The rows of Z fall into a few groups, which share some directions, and each row is roughly a mix of its group's hidden directions.
Z (107 x 14):
[[-14  -1 -14 -17  -6  19  10   8  -7  -6  13 -29 -11  13]
 [ -3  -1 -28   0 -19   1 -12  -7  -1  24 -11  -6  18  15]
 [-12  -7 -13 -30 -11  -4  16  14 -10  -1   7 -16 -10  17]
 [-20   3   7   5   7 -16   7  -8  20 -23 -25   6   2 -13]
 [ -8  14  -8   3  -9   5 -24 -13   1  24 -10   9  21 -17]
 [-18  -2  18   1  31   4  -6 -10   4  -8  14  14 -16 -13]
 [  4   2 -29  10  -9   6  -7  -2  -5  25 -16   6  20  14]
 [ 14 -16  -3 -16  -2 -13   4   0 -25  -5  12  16  15  21]
 [-21  -6  17  -7  14   1   7  -5   9 -15   6  31 -15  -8]
 [ 14   1   6   7  26  19   2   1   7   3  18 -13 -28   4]
 [ 11 -20   0  -6   0 -14 -15  -4  -9  27   6  28  -6   1]
 [ 14   2 -13   1 -20  27  14   3   4  19 -19  -4  -9  11]
 [  0  -2  10 -10  12  10  13  12   1 -19  22 -21 -25  -2]
 [-11 -16   9 -12  34   1  -4 -12  -8  -7  22   7  -5   5]
 [ 14 -14  -4 -17   1  11  16   0 -13 -20   2 -23 -15  16]
 [ 21 -14   7   7 -14  -6  20  13   3 -12  15 -14 -22  10]
 [ 11  -5  11  16   8 -20 -12  -9  15  10 -11  30   3 -10]
 [ -2  -2 -22 -19 -26  11  10   4 -21  15  -2   0 -11   9]
 [-34   2  -1 -19  28   7  -4 -10 -11  -5   3   0  -8   1]
 [-12  -5  18  -3   1 -30 -10 -14   0 -10  -2  24   9 -13]
 [  0   5 -28  16  -9  -7  -5  -1  11  29 -18 -12  -1  -5]
 [  8   3  -4  17  -8 -12  -3  -6   9  17 -27  26  13 -10]
 [-21  -8 -21  -9   0  -2 -17 -16  -4  19  -9  15  16  11]
 [  7   5  20  18  12  -2  -4  -7  14   0 -15  31   1 -17]
 [-10  -6   5 -10   3   2  22   1 -20 -24   1 -26 -14   5]
 [-34   8 -16   8  10   8 -11 -10   8   8 -15  17  10  -4]
 [ 17   7 -14  -8 -23  -7  -5   7  -1  15 -17  17  21  11]
 [ -6 -11 -20 -21  -9   4   2  -6 -25  23   7  13 -10   9]
 [ 24   6  -5   7 -18  12 -11  14 -10  27  17  -4   5   7]
 [-18  -1   4  -6  10  -3 -17 -18  -3   9  -5  34  11 -14]
 [ 18 -24 -13  20  -4  -8   4   5  20   4   5  -3   1  24]
 [ 11  -7   5   2  -9  -5  16  29  21  -9  12 -23   2  -8]
 [ 12  -4   2  15  12 -17 -12 -14   0  15  -9  33  11  -1]
 [ 24   6  -1   6 -28  11   2  20  -3   2   2 -25   1   6]
 [ -6  17   4   9  -6  10   2  14   7 -16   1 -38  13  -2]
 [-28   7  -3 -19  14   9  -1 -11 -19  -2   7 -12 -21   5]
 [-23 -17 -13 -25  -9  -6  16   8 -11  -7   1 -20   4   8]
 [  7  -7  22  -1  -6  -9   0  -7  -5  -3  12  36 -16 -14]
 [ -6  17  24  13  14   8 -13   7  12 -22   6  -7  11 -17]
 [-26  -1  10  -4  26   8   0 -11  -8 -10  14  -7 -23  -6]
 [-42  10  -3 -12   9  12   6   0  -4 -11  11  -9   2  -3]
 [ -3  -5 -14   4  -8 -18 -14 -17  -5  21 -15  21  19   7]
 [-16 -14  -1 -25   1  -5  17  16   0  -8  19 -11 -19   9]
 [ -9   2   5  -5  15  15   5   5   6  -9  19 -27 -29  -3]
 [ 29  -1   4  12   2   4 -10  -2  -2  24  15  27  -1   3]
 [-12 -10 -19  -2  22   3   4   8  15  -1   5 -22  -1  27]
 [ -4 -10  12 -18  -7 -21  16   8  -2 -19  13 -13 -20 -12]
 [ 18  -2   8  -8 -28  -8  23  21  -6 -13   1 -13  -2  -4]
 [-10  17   0  -6  -3  35  18   6  -4 -12  20  -5  -9   5]
 [ 14 -13  -9  -9 -14 -11  17  30  17  -2   4 -10   6  13]
 [-15   4  16   0 -12 -20 -10  -7   1 -13 -12  19  25 -14]
 [ 17  -7  -9  14  12 -28  -7  -1  -5  11  -4  26  16  -1]
 [-23   0  -7  -3  16 -11  -6 -18  -2  15  -3  32   3  -7]
 [ -7  14  12  21  -3 -11 -14   4  19  12  -4  23  12 -17]
 [-20  -4  17  -6   7   1   4  12   9 -31   6 -24  -3  -4]
 [  9  10  -8   2   8   8   8  -8 -22 -15 -26 -14   6  22]
 [ 14 -14  -6 -19 -10  14  12   8 -18  -8   9 -20 -16  16]
 [-22   0   5 -11   6   7   8   7   0 -28   4 -32  -1   1]
 [-27  13   9   8  18   3 -14  -1   6   9  21  15  12 -10]
 [  1  22   6  23 -21  -3  -4  13  20   2 -14  -1  13 -14]
 [ 30 -10  -2   5 -24 -12  14   9  -3  -7 -15   8  14  13]
 [ -2   8  31   6  -3 -11  -4  -4  18 -11  -3  -8 -13 -27]
 [ 17  -3  -1 -10  -9  -5  23   8 -19 -19 -12  -7  -6  24]
 [-26  -5  -5 -21   0 -12  -2   4 -13 -21  20 -15   7   4]
 [-18  13   6 -13   0  11  -2 -13 -24   1  11 -10 -28  -7]
 [ 18 -17 -20 -14  -5  -3  17   9 -20   7   7   4  -3  22]
 [ 23 -17  -5  -4 -25 -14  17  19   7  -2   3   3   0  16]
 [-29   2 -12   6   3 -12 -13 -14   5  10 -16  21  14  -8]
 [-24  -1   1   1  36   6 -14 -19   1   0   3  13  -6   3]
 [ 21  -7 -10   6 -30 -10   2   8   5   9 -13   4  24   5]
 [ 16  -3   5 -13  -4  17  20  19  -7 -16  15 -20 -14   8]
 [-10   8 -17  -5  17   5 -12 -13  -7   5 -25   8  21  19]
 [  1  16  16  27   9  -8 -15   4  22   1   2  -2  19 -13]
 [ 15   7   7  11  21  23  -3   5   8   1  16 -23 -19   1]
 [-21  20  -3  -5  14  16 -11   2   6   9  13 -26 -10 -12]
 [-24 -15   2 -17  21  -9   1 -15  -4  -3   2  26 -10  -2]
 [ 22 -26   4  10 -14 -13  22  12   6 -16   2  -4   0  10]
 [ 17   6  -3  -1 -22  12  21   9   3 -19 -16 -20  -9   5]
 [ -6 -19  -5 -13  16 -17   1 -13 -15   2  12  27  -6  13]
 [-31  -9  -5 -29   8  -1   7   2 -10  -2  14  -5 -16   6]
 [ 25 -16  -5  -6 -16 -26  16   4  -9   7  -9  19   0   3]
 [ -7  -4 -10  -9   7  -2  -2 -18 -22  -4 -25  18  13  20]
 [  1  -7  10   4   8 -27  -8 -10  -4  -2  -5  36  15  -6]
 [  0 -13  -1  -4  -4 -14  -9  -7   3   6 -11  39  22  -1]
 [ -5  18 -18   5 -18   5  -8   8  -9  20   0 -26  19   1]
 [ 33   8   5  22  -6   1  -9   2   8  19   2  19   6  -2]
 [ 26 -19   4   5 -23 -15  19  14   5 -11  -2   5   7   5]
 [ -1 -16  -9 -12   9 -31  -4  -3 -20  -5  19  10   9  10]
 [ -1  -1 -26   7  -2   3 -11  -9  -8  23 -12  15  21  17]
 [-13  15  18  21   7 -10 -11   4  25  -7  -4   6  15 -17]
 [ -8   1  30   1   5 -22  -6  -8   9 -17   0  14  -1 -22]
 [ -6 -11   4 -21   5  20  12   6 -13 -17  22 -11 -17  11]
 [ -2  -2 -33  12   9  10   2  -2   4  30 -12   6  -8   8]
 [ -2 -10  -9   0  -5 -22  -3 -10  -8   8 -14  35  18   3]
 [-20  -4  16   6  23 -15 -21   3   9  -5  12 -14  17  -8]
 [ 16 -22   2 -21   0 -12  14  -3 -19  -3  16  10 -14  16]
 [ 29  -9  -6   4 -21 -12  11  14   5  -2 -14   6  18  14]
 [-11  21   8  -1  18  16  -1   0  -4  -6  12 -26 -22  -9]
 [ 10  11  18  25   6  -9  -4   3  27 -15 -12  -3  11 -12]
 [ 10   0  14  15  36   1  -3  -4  11 -14  -2  21  -6   6]
 [  6  11  10   2  -6  19   7  14  10 -11   8 -35 -13  -7]
 [  9  -3   7 -16 -39 -12  11   4  -4  -5  -5 -20   0  -2]
 [  6  -1  -4  12  -5 -10  -5  -9   1  14 -23  35  18  -1]
 [ -2  16 -10  20  -1 -13 -18  -2   5  23  -8  -5  27  -8]
 [-28  -5   1  -9  21 -11   3 -18   4  -5  -6  28  -5  -7]
 [ 14 -11 -23   1   1 -10   0   1 -17  14  -3  22  20  18]
 [ 28   8  12  18 -14   6  -7  20   9  -1   7 -22   7   1]]

One row of each group comes first, with its name. Which group is each row after those in?
[  9 -24  16   0  25 -19  -8 -11   6  -6   0  21  -7  -2] => <62>
[-23   7  -1  11   5  -5 -20 -15   7   6 -15  22  20  -8] => <102>
[-30  11   0  -8  24  13 -12 -13  -5   5  11  -6 -16  -7] => <122>

[ -7   1  -7 -11 -18  12  24  17   5  -7  -4 -24 -20  -5] => <102>
[ -3 -20 -13 -20  17  -3  -7 -11 -25  13  15  -6  -3  13] => <62>
[ 27 -11  -5   7   6 -13  -9 -14  -3  23  -6  26  -1   3] => <62>
[-34   2  14  -1  15  -4 -15   4   6   4  20  12   7 -11] => <62>
[-23   3  23   0  14  -4  -4 -11  15 -13   2   6 -19 -21] => <102>
[ 15 -10 -17  -5 -13 -11  -3  -4 -19  13  -4  15  23  20] => <102>
[  9  12  19  23  11  -4  -4   5  24 -20  -4 -13  12  -8] => <62>
[  7   6   5  22  -5 -20 -21   2  13  21  -7  13  17 -12] => <62>
[-31   4   6   4   8 -16  -8  -6  13   3  -8  25   6 -16] => <62>
